Each row is where one point has got to under a steady rotation. How many ticks took it there?
The counts run from 0 to 612.
[ 12  20 -13   0 -30  13  40  -5   4   5   4 -16 -12  -2 -17  -6  -4  35
  -4 -32   1 -28 -21  19  -8 -19   4 -19  11  24  22  -1  -9 -16   9   7
 -23   2] -> 159
[ -4  20 -41  -8 -16 -11  -9  -2  -3  16   9   4 -11  -9 -23   2   8  21
   5 -38  -1 -42 -31  15 -23   2  -9   3  12  13   1   2 -31  -2  -2  -4
  -8  -8] -> 215
[  6 -13 -10  -4 -11   1  14  11 -33  -5  -9  -1  -1  10 -38 -22  -5  40
 -16 -23   1 -26 -12   6  -9   0  -9 -11 -22  21  40   9  11  -3  10  -5
 -16  16] -> 250
[-14  18 -22  -9 -31  -1  38  -4   1 -13  -5  -5  -9  -6 -10   1 -16  32
 -11 -21 -11 -19 -10  35  13 -18  12  -4  -4  28  18   7 -19 -10  -6   7
  22  -4] -> 382
[ 10 -19  -8  17 -40  -1  -5   6  -3  37 -12  17  -7 -11 -14 -13  -5  30
  33 -28   2 -26 -21  -6 -25  15  11  -2  -3  24  11  10  -4  -1   8 -10
 -12  -6] -> 407
[  0  15 -18 -17 -40   1  27   9 -16  -7  14  -7  -1 -28 -21   5  14  35
   5 -18   0 -18   2  25   1 -26   3  -1  -4  23  19  12 -27 -16  15  -1
   9  -4] -> 279
[ -5 -11 -25 -21 -20 -11   7 -11  -1  15 -18  14  -5 -16 -15 -16 -24  38
 -10 -16   2 -27 -32   9   7  20  12  13 -17  39   1   7   3  -8  -9 -21
  -9  -6] -> 42
[ 25   5 -14   1 -29   0  33   3 -13  11  -1  -1 -20  -6 -18 -16  -7  19
   4 -14   8 -18 -19  23 -32   6  -4   1  10  13  32 -10 -16  -8   8  -8
 -34  12] -> 430
[-12  -7 -36   4 -42 -17  -5  32  -7 -13   0   1   0  22 -21 -23 -24  35
  -7 -24 -11  -4 -13  17  -1   9  -5  -7  10   9   7  -2 -12  23   5  -9
  31  -7] -> 394
[-15   4 -16  15  -5  15   1 -10 -18  13  -4  12  -2 -10 -33   3  12  28
  19 -38  -9 -41 -19  11 -28  -3 -11  13 -12  17  30   8 -14   3  10   3
  -4   3] -> 520
[  7  11 -27  -3 -38 -22  19  -4  -1   4  -4 -10 -14   4 -14 -15 -27  40
 -10 -11   8 -11 -19  22  16 -20  10 -25   7  34   0  11 -13 -19 -11  -2
  -4 -11] -> 222
[  8 -16 -11   1 -55  -1  17  -2 -28   2 -10  12  -9 -23 -25  -9 -10  25
   2   5   1 -11  -4  31  -7   3  -5  23  -8  14  13   6 -32  -5   9 -20
   8  -7] -> 65
[ 13 -10 -13   8 -52 -11  22   7 -21  -6 -11   8  -3 -14 -19 -11  -9  21
   6  -7 -13  -8  -1  29 -18   3  -8  19  -9   2  31   3 -29   2  15  -9
  17   3] -> 66
[ 12  -1 -11  13 -30 -12  14  26 -32  17   5  15 -17  -7 -31 -26  -3  22
  24 -19   6  -3 -10  18 -32   1  -7  -7   4  13  40  -3 -23  -2  15 -13
   4   8] -> 288
[-13  -3 -15   5 -12  14  15  -2 -14  -8   4  -3   0 -11 -28  -9 -13  57
   6 -25 -32  -7   9   3  -1 -17  -8  12 -17  28  49   9  -6   5   5   2
  14   1] -> 461
[ 20   9 -24  -6 -29  -7  30   0 -25 -10  -5  -2 -11   6 -21 -12   3  20
 -17 -25   7 -41 -14  33 -24  -7  -8 -11  -5   4  32   3 -19  -8  15   0
 -18  14] -> 108
[ -4 -13 -18   5 -36  -2  12  20 -27 -11  -8  -6  -1  15 -29 -24 -23  48
 -18  -8  -6   1   2  15   6  -2  -7  -5 -16  18  32   9  -3   6   9  -9
  13  -4] -> 291
[ -8   3 -16  -7 -38   6  42   2  20  -7 -14   0  -5   3   1  -6 -21  31
  -3 -32 -11 -30 -33  21   5  11  26  -3  -1  27  11  -4   2   0   2   7
   9  -2] -> 100
[-12  12 -42   6 -21  -4  10   1   5 -10  -2  -1 -11  28 -21  -9 -21  26
 -21 -37 -12 -28 -37  24 -13   6  -9  -9  13  11  11  -9 -14  13  -1   0
   5   2] -> 50
[ -8  -4 -20 -25 -21  -5  10  -4   3  20  -1   4 -11 -27 -17 -11 -13  39
   3 -21   9 -16 -30   2   0  18  12  21  -3  42   5  -4  -8  -7  -4 -20
 -14 -12] -> 528
[ -3  -9 -24   0 -39   0 -12   6 -21   9  14 -10   0 -26 -29  -3   5  54
  11 -17 -11   0   3   5   2 -12 -15  11   0  17  14   6 -18   3  12 -15
  -3 -18] -> 398
[  5  -3 -39 -23 -40 -22   6  13 -11 -17  -2  -9  -9   7 -17 -19 -17  32
 -36 -17   5 -21 -20  28   8  15  -3   0   0  14   1   2 -13  -1   1 -13
   4  -4] -> 596
[  1 -14 -12 -17 -21 -17  11   7  -5  14  -8  13  -8 -22 -15 -16 -18  34
  12 -25  -8 -14 -21   0 -22  38   6  31 -11  23  24   0 -10   5   5 -18
   3   2] -> 145
[  0   2  -1  -5 -31  21  34  -8  -4  -6  -9  -8   2  -2 -14  -6 -11  51
  -2 -27 -13 -21 -11  -1   9 -12  21  -5 -11  34  18   9  16  -7  16  10
 -12  -6] -> 200
[ -2   2 -26  -9 -37 -24  -4  20  -9  20   1   9 -14 -12 -15 -23  -8  35
   5 -18  25 -16 -21  13   7  -6  20 -20   6  39  -4  18 -16 -17   2  -9
   5 -11] -> 284
[  5   1 -23 -18 -31 -15  13 -11 -11  18  -4  12 -15 -34 -15 -10  -9  27
   4  -4  15 -22 -22  28  -4   2   9  12   0  34   0  11 -26 -23  -6 -18
  -7 -10] -> 488
[-26 -18 -30   0 -18 -10  -9  16 -10  -6  -8  14   3  19 -30 -23 -22  41
 -12 -26 -13 -20 -23   5   5  17   3   6 -16  26   8   8  -4  21  -4  -8
  21  -5] -> 354
[ -9  -6 -17  13 -55 -11   1  -4  10  16  -8   1 -10 -17  -9 -10 -30  42
  17  -8 -11   1 -12  15   7  -3   9   1   5  28  -3  11 -21  -1 -10  -7
  13 -21] -> 608
[  3  14 -19   1 -44   8  27 -11  -4  -7  -9 -14  -8   1 -12  -2 -10  37
 -14 -19  -4 -26 -13  25   7 -32   4 -28  -2  24   2  14 -13 -15   4  12
  -7 -13] -> 544
[-13 -16 -25 -11 -34  21  -2 -10 -13   1  -9   1   5 -20 -30   4   3  39
  -2 -26  -7 -31 -24   7  -5  17 -16  37  -9  22  -6   2 -11   8  11 -14
  -9 -20] -> 579
[ -6  -6 -15  -1 -19  -3   4   9   0  22 -19  18  -7   2 -19 -18 -12  27
   5 -33  17 -35 -35   1  -3   7  20 -20  -6  43   0  15   7  -8   2  -1
  -6   0] -> 142
[-31   7 -20  -2  -4   9  25   3  11  -7 -10   7   0   8 -16  -3 -23  42
  -3 -40 -18 -26 -25  12   8   2  17  -1 -10  34  25   7   1   4   0   9
  19   2] -> 524
[ -2  -9  -9  10  -4   9  18  12 -33   9 -14  14  -9   7 -40 -18  -4  22
  -1 -22   1 -29 -19  10 -25  -2  -6  -7 -21  22  45   4  -2   0  10  -5
 -14  16] -> 249
